Each path below is one point turned by a fixed rotation once a step. After each direction that follows a path, write how fast that rotation turns it, in deg/step (0 if it stays still).
Each turn is a multiple of 5 degrees from 10 to 175, or 0.
Each row of a path follows its step; steps can be skipped.
path 1
step 1: -5, -18, 4, 0, 10, 0, 3, -5, -1, 7, -14, -24, -2, 3, -5, -8, -10, 15, 14, -13, -3, -5, 20, -2, -17, -6, -4, -3, 4, -5, -4, -9, 1, -2, 6, 13, -9, 0, 13, -26, 3, 7, -1, 11, 13, 24, 10, -2, -4, -1, 4, 10, 2, -5
step 2: -10, 3, 14, 7, -1, -3, -12, 0, 4, -4, -8, -13, -10, -10, -7, 4, -7, -9, 2, -7, 0, -19, 12, -13, 8, -9, -13, 0, -9, 0, 2, -12, 8, 4, -5, 10, 13, 0, 5, -31, 13, 13, 15, 20, 3, 7, 5, -11, 2, -13, 9, 7, -11, -4
step 3: -3, 8, 13, 13, 11, 4, -17, -9, -9, -1, -9, 10, -10, -9, 4, 6, -5, 1, 12, -8, -12, -17, -4, -1, -1, -3, -3, -10, -15, 6, -13, 6, -1, -14, -8, 25, -3, 19, -6, -11, -14, 15, 18, 11, 0, 14, 0, -2, 7, -12, 1, 4, 2, 5
step 4: 10, -6, 3, -3, 7, 1, 1, -2, -13, 5, 1, -6, -1, -21, 15, 6, 4, 14, 6, -10, 5, -9, -9, 11, -15, -7, 18, 9, -5, 4, -6, -10, -3, -2, -3, 24, 22, 6, 4, -3, -8, 2, 15, 23, -3, 12, -2, 2, 14, -3, 10, 14, -3, 11
step 5: 15, -3, 1, -7, 5, 1, 0, 12, -6, 11, -11, 11, 15, -17, 5, -1, 0, 11, 12, -15, 2, -9, 0, 0, -21, 0, -9, 8, -9, -6, -3, -14, 14, 4, -16, 15, 14, 4, -4, -9, 4, 0, 17, -6, 1, -6, 8, 2, -13, -13, 7, 24, 0, -3
step 6: 0, -13, 15, 6, 0, 17, -13, -3, -1, 10, -12, 8, 15, -11, 19, 6, -12, 2, 14, 0, -4, -12, -4, -2, -1, -3, -6, 5, -9, -14, -11, -21, 9, 15, -2, 4, 14, 3, -4, -16, -7, 4, 12, 2, 0, -19, -5, 12, -8, 6, -16, -4, -2, 7
step 8: 4, -12, 9, 5, -5, 0, 7, -6, 0, -2, -6, 11, 6, -14, -13, 19, 12, -10, -15, -17, -16, 0, 4, -2, -7, 12, 10, 8, 0, 4, -14, -24, 4, 11, 7, 3, 25, 4, -1, -2, 13, 5, 0, 14, 8, 1, -1, -13, -15, -12, -6, -2, -3, 2
step 9: 13, 4, 14, 14, 9, 4, -13, 2, -14, 17, -9, 10, -1, 12, -9, 5, 1, -8, -1, -19, -13, 3, -2, 6, -3, 12, -2, 3, 15, 0, -18, -7, 3, 8, -13, 13, 5, 11, 0, 8, -3, 2, -5, 6, 27, -15, -1, -9, -11, -11, -7, -3, -9, 11
step 10: 4, -8, 7, 1, -4, -7, 2, 0, -22, 11, 13, -15, 0, 14, -2, 4, 0, 10, 11, -4, -9, -1, 9, 9, -6, 17, -7, 11, 4, -14, -14, -6, -4, 15, 14, 8, 15, 0, 11, 5, -16, 6, 8, 19, 25, -8, 7, 2, 2, -4, -9, -8, 1, 11
-2, 1, 1, -2, -3, 1, -3, 1, 0, -1, 1, -1, 3, -2, -2, -4, 0, -5, 3, 6, -3, -2, 4, 1, 7, -5, -6, 0, -4, 1, 0, -1, 1, 2, 4, -3, -1, -1, 2, 1, -2, 4, 5, -1, 2, 2, 3, 2, 2, -1, -4, -1, 3, 5	85
-3, -1, 3, -1, 5, 1, 5, -1, -4, -4, 3, 1, 7, -2, -2, 3, -3, -4, -1, 3, 1, 2, 1, -3, -3, -2, 1, 2, -1, 3, 1, -1, 1, -1, -4, 3, 3, 0, 0, 0, -2, -3, -2, -3, -1, -6, -1, -4, -3, 5, -4, 1, 6, 4	35
-4, 4, -1, -2, 3, -3, -3, -1, -6, -2, 4, -2, 1, -2, 2, 0, 3, 6, 0, 5, 5, -1, -1, 4, 0, 4, -1, 1, 1, 0, 0, 6, -1, 1, -1, 2, 2, 1, -4, 3, 2, 4, 2, 0, 2, -3, -2, 3, -2, -6, 0, 4, -1, 3	55
0, -4, 2, -6, -2, 3, 3, -1, -2, 0, 0, 0, -2, 0, 3, -2, -1, 3, 0, -3, -1, 3, 2, -6, 6, 4, 4, 0, -2, -1, -3, 2, 1, 0, -5, -1, 2, 6, 4, -3, 1, 6, 0, -4, 1, -1, 3, 0, 0, -2, 4, -2, 0, 6	0
path 2
step 0: 3, -3, 2, 11, -1, 7, -1, -9, 7, 0, 2, -3, 0, 1, 8, 17, -3, -16, 14, 13, 12, 3, -3, -8, 3, -15, 9, 10, 29, -8, 14, -4, 13, -4, 8, 14, 5, 9, 0, 5, -8, 19, -17, 4, 8, 22, 18, -6, 7, -17, -3, -17, 16, -3
step 1: -3, -5, 15, -28, -1, -14, -21, -3, 11, -6, 11, -3, 2, 3, 9, -2, 2, -1, -4, 10, 6, -9, -13, 1, -1, 13, 6, -11, 4, -17, -18, -1, -10, -3, 11, -1, -2, -18, 27, -17, 4, 7, 4, 20, -15, -2, 5, -3, -4, 10, 8, 5, 11, 8
step 2: -5, 3, -5, 3, -23, -5, -17, 23, -16, -10, -8, -10, 5, 12, -16, 13, 6, 2, 0, -13, -7, 4, 12, -13, 2, 6, -19, -14, 6, -7, -8, 7, 20, 4, 2, -2, 4, -4, 4, 0, -9, 14, -15, -3, 9, 4, -8, -7, 13, -9, 1, -18, -19, -9
step 3: 1, 3, -2, 0, 10, -5, 15, 3, -9, 16, 5, -6, 9, -13, -4, -2, -3, -9, 6, -4, -23, 16, 1, -7, -21, -8, 16, 13, -2, -20, -14, -6, -1, -9, 1, 3, -8, -10, 16, -2, -3, -16, 16, 15, 15, -4, -8, 20, 0, 11, 13, -17, 7, 0
step 4: -2, -1, 7, 7, -14, -5, 7, 5, -6, -8, 15, 4, -5, 2, -9, -13, 4, 23, -24, 14, 6, -2, 9, -10, -8, -9, 2, -8, 5, -4, 3, -3, -1, 29, -11, -4, -6, 30, 12, -3, -10, -7, 5, 3, 16, 4, -5, -4, 11, -13, -14, 13, 4, -8
step 6: -3, 11, 4, 2, -12, 2, 1, -27, 17, -26, 9, 9, 6, 13, 13, 10, 6, -9, 1, -13, -10, 14, 0, -7, 1, -11, 2, -4, 9, 11, -10, 14, -4, 0, -11, 6, 8, 6, 27, 10, 6, 1, -3, 6, 1, 9, 3, -11, 0, -9, 16, 23, 1, 5
step 7: 5, -15, 17, -13, 11, 8, -26, 11, -3, 0, -2, -4, 10, 6, -9, 18, -4, 13, 24, 8, -9, 9, 8, -13, -15, 7, -10, -18, -2, -6, 11, 3, -8, -18, -4, -11, -3, -3, -8, -5, -5, -7, 7, -4, 1, -18, 4, -17, -5, -16, -1, 2, 9, 9
step 9: 6, -4, 16, 13, 16, 9, 17, 27, -7, 5, 3, 5, -6, -12, -14, 17, 3, 1, -11, -2, 1, 9, -24, -22, -3, -16, 1, 7, -16, 5, -1, 1, -5, -6, 0, 0, 24, 0, 2, -6, 0, -3, 7, -7, 11, 2, 3, -4, 18, -3, -11, 6, 15, -7
step 10: -4, 4, 5, 5, 17, 4, 13, -14, -19, 1, -6, 17, 23, 16, 2, -16, -3, 19, -12, 14, -16, 1, -7, 11, 0, 5, 6, -5, 13, -3, -4, -6, -18, 14, 20, 11, -4, 1, 6, 8, 0, 4, 5, -8, -22, -6, 3, 2, 2, 1, -16, 5, -10, 0
-2, 3, -2, -3, 0, -4, 4, 3, 2, -2, -2, -3, 0, 4, 5, 5, -1, -1, 0, -4, 1, 1, 0, 3, 0, -3, 2, 2, -1, 3, 1, 1, 7, 3, 0, -6, -2, -6, 0, -1, -3, 3, -1, -8, 0, -2, -2, 4, 2, -1, 0, -1, -1, -2	120
-1, 5, 3, -4, -1, 3, -6, 4, -4, -6, -1, -1, 0, 3, 1, 0, -6, 0, 5, -3, -2, 1, 3, 4, -1, 5, 0, 2, -6, -2, -2, 2, 1, -4, -2, -1, -1, 3, -1, 4, 1, 2, 0, 2, 1, 1, -3, 0, 1, 2, 5, 0, 4, -3	70
0, -4, 2, 0, 3, -6, -3, 5, -2, 0, -2, -4, 1, 2, -1, 0, 1, 7, -3, 1, -3, 2, -2, 4, 6, 2, -4, -2, 3, -2, 1, 2, -2, 4, -2, -2, -5, 1, -4, 2, -5, 1, 3, -2, 0, 2, 4, -3, -3, 2, 2, 4, -2, 1	130
path 3
step 0: 0, -15, 9, 13, 7, 14, 15, -5, 10, 4, -12, 7, -5, 11, 4, 2, -10, 4, -5, -3, -7, -4, 32, 7, -7, -3, 11, 7, 8, -1, 12, 6, -12, 4, -21, -6, -23, -3, 2, -2, -13, -1, 9, 2, -1, 12, 10, 9, 9, 4, -10, -19, 0, 7
step 1: 12, 19, -7, 0, -6, -19, 3, 4, 0, -14, 6, -14, 16, 8, 4, -19, -6, -4, -8, -4, -22, 0, 8, -3, -2, -9, -7, 7, 9, 9, -1, -4, 9, 1, 2, -9, -17, 8, 2, -12, 5, -20, -6, -4, -2, -16, 7, 18, 1, 15, -4, 8, -11, -6
step 3: -2, 17, -11, -13, -9, 4, -5, -10, -26, 14, 15, -12, 8, 15, -9, 4, -1, 9, 11, 11, 4, 14, -11, 6, -15, 14, 9, 12, 0, -4, -14, -3, -8, -6, 3, -10, -9, -3, -7, -6, -4, -6, -2, -6, 12, -9, 11, 4, 8, -21, 7, 2, 11, 9
step 4: -3, -13, 5, 19, -15, 11, 11, -4, 1, 2, -14, 0, -2, 1, -5, 9, -21, -11, -2, 4, 11, 14, 8, 6, 18, -6, 4, 1, -5, -16, -8, -11, -6, -16, -1, -6, -8, 7, 1, -11, 25, 16, 5, -3, 3, 5, -6, 10, 4, 3, -6, -2, 25, 2
step 5: 3, 11, 10, 5, -13, 8, 5, -24, -4, -2, -14, 25, -1, 8, 2, -13, 4, -3, -3, -24, -7, -11, 4, -6, -8, -5, 9, 11, -1, -1, 1, -4, 18, -5, 0, -9, -11, 4, 1, -5, -2, 1, -21, -14, 14, -9, -2, 3, -10, -15, 7, 9, -10, -7
step 7: -10, 18, 9, -11, 9, 21, 8, -6, -13, -13, -4, 11, 0, 22, -8, 3, 8, -12, -8, 9, 10, 12, -8, -9, -12, 4, -3, 10, -5, 10, 12, 20, -3, -6, 8, -3, 7, -12, 7, 0, -8, -8, 6, 1, -15, -13, 12, -16, 6, 2, -2, 6, 9, -8
step 8: -6, -35, 4, 0, 4, -6, 13, 14, -7, 3, 1, 8, 8, 2, 15, -11, 2, 6, 10, 5, -8, 7, 5, 18, 3, 4, 6, 4, -13, 9, -14, 6, 2, -7, 6, -6, -8, -10, -3, -8, 16, -5, 15, -18, -20, 0, 7, -6, 5, -1, 12, 2, 14, 15
step 9: 10, 9, 8, 6, -6, 2, 0, -12, -15, -4, -8, 7, -6, -5, 36, -10, -13, -13, -5, 4, -9, -8, 9, 1, -3, -16, -1, 15, -11, -8, 5, -8, -9, -11, -4, 4, 6, 11, -1, -2, -15, 17, -3, 3, -13, -3, 19, 4, 20, 2, 4, -1, -13, 1
step 10: 0, -5, -9, -1, -8, -11, 7, 3, -4, -6, -5, -12, -4, -10, 5, -19, 7, -17, -5, -15, -7, 2, -11, 4, -4, 1, 7, -4, 14, -9, -12, 10, 14, 8, 2, 19, -4, -20, -1, 4, 9, -6, -4, -9, 5, -11, -16, 12, 25, -7, -17, -8, -14, 7
-6, -4, -2, 6, 3, -1, -4, 2, 0, -3, 3, 5, 4, 1, 4, 3, -5, -1, 0, -1, 1, -1, 3, 4, 2, 1, -2, 7, 0, 1, 1, 1, -2, 1, 0, 1, 1, 3, 0, 0, -3, 2, -3, -4, 6, -2, -2, 1, 3, -3, -5, 3, 1, -1	80
2, 5, 1, 3, 0, -1, 4, 0, 3, -5, -4, 4, -7, 2, -3, 2, 2, 2, -1, 4, 1, 0, -4, -1, 1, -4, 1, 7, 0, -3, 2, 1, 0, -1, 2, 2, 2, 2, 0, 7, 2, 3, 1, -2, -1, 2, -2, -4, 3, 1, -5, -5, 0, -2	145
